m = [-11 -17 7 -7 -5 -35 -5 1 15]
The entry just right of 1: 15
The entry just right of -7 is -5
What is the entry just left of 7? -17

Questions about the array below.
1) Find the entry in the top-left corner.
2) Find the 2nd entry in reading order.
3) Find the top-right entry.
4) Find the bottom entry of the column that holds the smallest entry.
5) Find the third entry, reading row by row.
6) Find the last entry in the row that holds the smallest entry.
7) Find the third entry on the diagonal from the top-right corner.
8) Find the bottom-left entry.
[[ -2 -13   4  10   4 -13]
 [ -5  -4   3   1   4   8]
 [-10   1   4 -10 -11  12]
 [ 12 -10  -4   3   2  26]
 [ -6  -3   3  -5 -21 -11]
 [ -5  -1  -8   1 -13  16]
 [ -3   2 -14   9  11  -4]
 [ 11   0  -1   5  15 -40]
 [ 13   0  12 -13   1 -26]
 [  5   2  -6  11  10  11]]
1) -2
2) -13
3) -13
4) 11
5) 4
6) -40
7) -10
8) 5

[[-0.163  0.076 -0.046 -0.235 -0.035 -0.138 -0.044  0.226 -0.066 -0.026
  -0.039]
 [-0.125  0.044 -0.025 -0.128 -0.076 -0.068 -0.098  0.092 -0.149 -0.047
  -0.119]
 [-0.061 -0.049  0.004 -0.106 -0.105 -0.098 -0.101  0.046 -0.131 -0.075
  -0.183]
 [-0.007  0.029  0.020 -0.031 -0.054 -0.117 -0.028 -0.048 -0.180 -0.050
  -0.120]
 [-0.038 -0.056 -0.015 -0.093 -0.178 -0.097 -0.026 -0.056 -0.132 -0.135
  -0.144]
 [ 0.032 -0.086 -0.038 -0.122 -0.096 -0.087 -0.032 -0.081 -0.105 -0.087
  -0.173]
 [ 0.000 -0.008 -0.022 -0.114 -0.120 -0.104 -0.046 -0.180 -0.147 -0.062
  -0.121]
 [ 0.000 -0.182  0.038 -0.012 -0.163 -0.105  0.032 -0.094 -0.211 -0.177
  -0.075]
 [-0.031 -0.090 -0.029  0.006 -0.116 -0.171 -0.045 -0.144 -0.146 -0.069
  -0.206]
 [ 0.032 -0.039  0.023 -0.025 -0.148 -0.093  0.013 -0.195 -0.166 -0.102
  -0.124]
 [ 0.030 -0.074 -0.028 -0.018 -0.152 -0.020 -0.015 -0.177 -0.253 -0.048
  -0.085]
 [-0.001 -0.110 -0.006  0.031 -0.191 -0.031  0.021 -0.135 -0.056 -0.158
  -0.159]
 [ 0.016 -0.112  0.033 -0.011 -0.129 -0.091 -0.001 -0.141 -0.157 -0.174
  -0.116]
 [-0.025 -0.014 -0.059  0.045 -0.110 -0.030  0.071 -0.165 -0.157 -0.177
  -0.106]]
Find the entry just right of -0.165.
Answer: -0.157
The entry just right of -0.020: -0.015
Find the entry just left of the largest entry.
Answer: -0.044
Find the entry just left of -0.059.
Answer: -0.014
The entry just right of the smallest entry: -0.048
The entry just right of -0.050 -> -0.120
Find the entry just right of 0.045.
Answer: -0.110
Find the minimum.
Answer: -0.253
Find the entry just right of the largest entry.
Answer: -0.066
